Each path below is one point turned by a fixed rotation once a step. After each direction that follows a path, write how fast that rotation turns it, in degrees a step (0 if it stays still).
Each turn is a multiple of 5 degrees from 10 to 175, or 0.
Each row of a path follows its step; steps can be skipped.

step 0: [  3 -27  14  20   2  -8  32   0   6  -6  -6  36   6  10  -1   7 -10  19
   6  11  -2   4  -2  25  -8  27  -3  -8  -1   1   5   5  21   4   2   5
  28]
step 1: [ 11  18  21   8   6  -4  19  24  10 -10  -2  17  -6 -19   6   5   5   9
  -4  25 -12 -36 -15  -2  15   0  -9   0  25  -8  11  19 -15   0 -10  23
   1]
step 2: [ -4   3   1 -17  -7 -13  -2  -3 -15   3   3   6 -32 -30 -14 -13  -4  -9
  -7  13  17 -14  -6   9  -5 -18  37   0   6  12   4  28 -17   2   0  -4
 -20]
step 3: [ -7 -21 -18   1   8   3  -3  -8 -11  13  -5  13 -14 -12   6   9  -5  14
  23  -5  -8  -6  42  24 -21  12  14   9  -6  -7 -27  16  -5   1  -3 -23
  -7]
step 4: [ 11  -8   6  -7  20  -8  -7   3 -10 -16 -12  30  32  27  21  -7   3  13
   0  -8   1 -12  11  17   5  14 -20   5   0  -7   4  11 -34  -7  -9 -10
   3]
step 5: [-10  23   9 -17 -17 -18  23  13  -9 -20  -4  -5  35   5 -16   7 -22   1
 -15  17  15  -6  -8  12   3   0   4  12  -5   1  17  20  -4  24 -17  -1
   0]
step 6: [ 13   5  10  -1 -20 -23   6   3   4   1  -3  -7 -12 -18  21  10 -15  21
 -16   9   1   1  -1   3 -29  -5  12  21  21  -1 -21  14  23  29  17   0
  -8]
step 7: [  3 -37 -15   7  18 -25  13 -15  -1  13 -11  21 -32 -12  18  -4 -18  15
 -13  -4  10 -10  -9  -6   6  10 -10  12   6   6  -8   1 -13  -2   7   0
  21]
step 8: [-31 -12 -13  12  37   0  11   4  -8 -18   8  20   5 -10  -2 -10   7  20
  11  37   0 -15 -11  13  12  -2  -7  -6  -9  -3  13  11  -2   1 -17  -3
  -8]
step 9: [ 10  16  30   4 -16 -11 -16  17   0 -11   6  15  -6  -5 -16 -15  19  14
  10  33   1  15   5  28 -15   8  16   0  -2  -5   3  25 -14   4  -4   0
   0]
[ -2  -1   5   5   1  -3   7   0  -1   1  -2  -2  -8  -3   2   3   2   2
  -6   0   6 -10  -5   1   6   7   3   1   3  -3   3  -9   9   0   5   2
  -3]	60
[ 3  5 -1 -6 -1 -3  5  8  8  7 -1 -6 -3  5 -1 -4  6 -5  1  0  5  3 -3  3
  2 -1  1  3  7 -5 -1  9  3  2 -6  5 -3]	90
[-1 -1 -5 -1  6  7 -4  2 -1 -5 -4  3 -2  9 -2 -2  7  1 -2  2  2  2 -2  1
 -7 13  0 -1 -7 -6  4 -1  0  6 -3 -2  0]	80

step 0: [ -9   1  -3   7 -12  -6   7  17   5 -14   4  -6 -29   6 -11 -10  -7 -15
   5 -20   3  26  -7 -19   2  26  18 -22 -16  13 -13 -32   7   5  -5  -4
 -16]
step 1: [ 16 -12  -7   0  -7 -15  15   1  19 -14 -27  -5   5  -4  30 -15 -25 -13
   6   8  17 -24 -14   8  18 -23   6  13   3   9  -6  17  10 -17  -3   5
  -6]
step 2: [-15 -18   9 -18 -13  -7   3 -11  11 -12  28 -15  -2   8   0  15   7  -1
 -38 -17   3   7   8  -1 -13  -2  -6  -1  10  -7 -16 -20   8 -24  -4  -3
  30]
step 3: [ -4 -19  -7 -19  -2  -8 -21  -2  12  19 -10 -13   1  -6  20   7  -8   6
  -3  -1  11  15  -4   0  -7   0  -7  -5 -17   5  -6  11  17  37  24  10
 -34]
step 4: [  8  -6   0  11  11  -3   2   3  13   7  -7 -16  -7   3 -16  24  16  -2
  24  -5   2  25 -12  17  31  -8  -6  28   6  11 -18  -5 -12 -15   6  -1
  28]
step 5: [ -7 -21   7  -2  -5   9 -20  20  -1  -4   0 -11  -6   4  -8 -16   5  23
  -1 -13  26  -2   2 -31   6 -23  14 -13 -21 -12   3 -16  -5   7 -31 -12
 -11]
step 6: [  2  -7  -6 -13  -6 -18   8  -3  -3  -4   3   9 -24  16  28 -17   5  -2
  38   1   2  -5  -9   6  -9  15   7   6  -3  11 -33  10  -1 -17  -2  33
  -2]
step 7: [  6   1   7 -15 -14  22   7 -29  10 -12 -22 -30  14  26  -5  -2  11   6
 -24 -10  -4 -10  -1   0  -2 -25 -18   8 -18   6  11   0   6 -15  -3  11
  12]
step 8: [ -6  -5   5  -9 -10   8 -22  -4  15   8  22  19  -4   1   4   1 -17  19
   1  -6  -3  18  28 -32   3   7  -4  21  12  -1 -16 -17   6  15  26  21
  -3]
step 9: [ 36  19  11   0  -4  -3 -15  -3  15   3  13 -11 -10  -3   5  -4  24 -12
  11  20   4  12 -14  30  16 -24  -5   5 -21  17   6  -7  -6  14   2   3
 -12]
[ -1  -2  -4 -11   1   5  -1  -2  -8   0  -2  -8   7   4  -1   4   1   7
  -3   5  -2  -3  -1   2  -5   7   1  -1   4   5  -2  -1   5  -1   9   2
   1]	80
[-3  0 -4 -6 -2  5  6 -3 -1 -2  6  6  4 -2  2 -2  2  7  0 -6  3 -3  3  3
 11 -4  3  4  5 -9 -1 -5  4  3 -1 -6  2]	120

step 0: [ 18  20 -11   4  -2  -3   1  -3  -6  16  20   8   8   3  -7  -4  19  19
  -2  10   0  17   9 -10  27  12   4 -23 -24  18   6  11  -2   5  -6   6
  -9]
step 1: [  6   5 -25  17 -12   6 -20  25  12  -6   6  24   1  10  11   5  -2   5
  23 -18   8 -14   9  19 -21   3   3  -6   4   1  -5  15  -3  -2  -4   0
   7]
step 2: [ 25  -4   5 -15 -13  17   2  15   0  -2  19   2  -2 -11   7   7   9   8
 -18   0  -6  -3  14  -8   8 -30   2  -1 -21   2   1  16   9  11   6   5
 -26]
step 3: [ 14  12 -24   3 -18 -10   9   8   3  19  -2  11   5  33  -6  11 -18  23
  -2   6   3   1 -21  -5 -15  -2   0 -10   4  12  -7  10  -8  19 -14   5
   5]
step 4: [ 17 -12  16   7 -16  15  -2  13  23   5  21   4  -9  11  -1  -6   9   4
  -6   2   0 -13  35   9  -8  -5  24   9   8  -2   9 -11 -14  15   7   2
   5]
step 5: [ 11  11 -35 -19 -18 -25   9  -5  15  17   2   8  -7 -11   5   8   5   6
 -15  22  -6 -16  -8   8   6   0  -5   4  -6  -7  10   2  -1   9   7   3
 -18]
step 6: [ 14 -14  -3   6 -14  10   0   3   5  26   8 -14  25  11   2   7 -22 -21
  10  -5  -3 -12   4  19 -11   8  31 -12  -3   2  -6  -5  -1  12  -9  -9
  -1]
step 7: [-13  10  -8   6   2  -7  24  13   3  -1   3  10 -13  -3  -1   0  13  -6
 -31   4  13 -17   7  18  23 -16  26  -6  -2  -2   2  -5   3  16  10  15
  -2]
step 8: [ 16 -13 -23  -5  -4   4  19   3  32  -1  12  -3  12  12  14  -4 -21   0
  -1   1 -14  -9 -22  18  18   1  -3   9  -8  -3  -8  -2   2 -10  -8 -14
  18]
step 9: [ 15   2  19  -1  -8 -16  13  30   4   8   0  -6  10 -16 -16   2  13   0
 -10   6  21  -2  16   3  12  12  25 -12  -8   6 -16 -13   8  -2 -12 -11
   5]
[ 4  3  1 -6 -5  0  6  0 -7  4 -8 -8  0  5  1  0 -3 -1  1  3  1  5 -1 -1
  0  4  3  5 -9  1 -1  8 -3 -5 -5 -7 -7]	120

step 0: [ -2   0 -15  -5  20  -6   1  -1 -30   9 -20  12 -11   1 -23 -19  -4   5
  -8  19  -5   4 -22   7  -5   6 -15   7   3   4  26  18  -5 -15 -19  -6
   5]
step 1: [-11  -9  -8  -1  15 -17  15   8 -11  25  -2  15   6  -3 -16   1  10  -4
  -4   4  -1  19 -24  15 -24   8 -15   5 -39   8  -6  11  -9   3  -3  -8
  -6]
step 2: [-19  -8   5   7   4  -8 -16   7 -21   2  -6   2  15 -16  -2   2 -20 -26
 -16  18 -18  10  -9   5 -15   8   1  12 -23  -4  -7  28   5 -23  -4  -1
  -8]
step 3: [ -8   2  -3  -5  25   5   5  -4  -6   8 -31  -7   1 -17  -9  21  -5 -17
 -11  17 -13   8 -24 -24 -16  24  -3   1  -7 -18   3   0  -7  -2  18   5
 -17]
step 4: [-16 -11   7  -3  30 -16   7 -13  -9 -20   1  -1  20   1   5  18  13  -7
  16  29 -15  15  -3   1 -21  17   3  -4 -10  -4   5  -5  23   0  13   4
  -3]
step 5: [ -2 -20  -2 -15  12   3  -4  -7 -11 -17 -11  -3  13 -14  -1   2 -14 -24
  21  20 -25  18 -14   0 -10   7   5 -24  14  14  15  -9 -10   0 -16  -9
  -6]
step 6: [  3  -2 -20 -24   1  -9  12  -6   7 -21   2   2 -12  -3 -16  12   4 -23
  28  -4 -10  13 -23   4 -26  21  -3 -17   1 -10 -13   5   2   2 -10   0
  16]
step 7: [-13 -14 -21 -10  11 -24  -7  -5 -10 -18  13 -11 -13   0  -4  -9  -7  -9
 -10   2 -15  15 -10  -5  -4  21 -11 -11  12  10   4  28  26  15 -16  -3
   9]
step 8: [ -1  15 -13   4  13   6  12  -7 -30  -2  -2   0  -5  -5 -24  -3   2  -7
  -1   7  -8   6 -16 -10 -12   9 -15  -2  -1   4  19  26 -14  31 -18 -17
  19]
step 9: [-12  18 -13  -1   5  -9  14   4 -34   3  20   9   4  -2  -4  -9   1  11
   7  17   1  13 -31   7 -12   4 -22 -15 -21   2 -13  23   9  -3  -1   0
  -4]
[  1   0  -4  -4  -8  -2   3 -10   1   2  -5   6  -1  -5   3   5   0   4
  -5   1   4  -4  -2   0  -6   0   3  -7  -3  -2   5   1  -9   3   7   2
   7]	140
[ -6  -3  -3   3 -13   0   0   1   0   1   5  -3  10  -2  -6   2  -6   1
  10   0  -2   0  -4   0   1  -5  -2  -3  -3  -1  -7  -2  -7  -4  -2  -2
  -1]	95
[  0 -10   3   1  -1  -5   2   3   0  -4   4   5   4   0   6   6  -6  -3
  -4   3  -3   0  10  -1  -1  -5   0   6  -2   7   2   4  -3  11  -3  -2
   1]	125
[  4   1   3  -3   4   8   4   1   2   6  -5   2  -6   0  -4   3  -4  -3
   9  -1  -3  -3  -4  -7   4   0  -5   7   3  -1   4   1 -11   3  -3   4
   1]	140
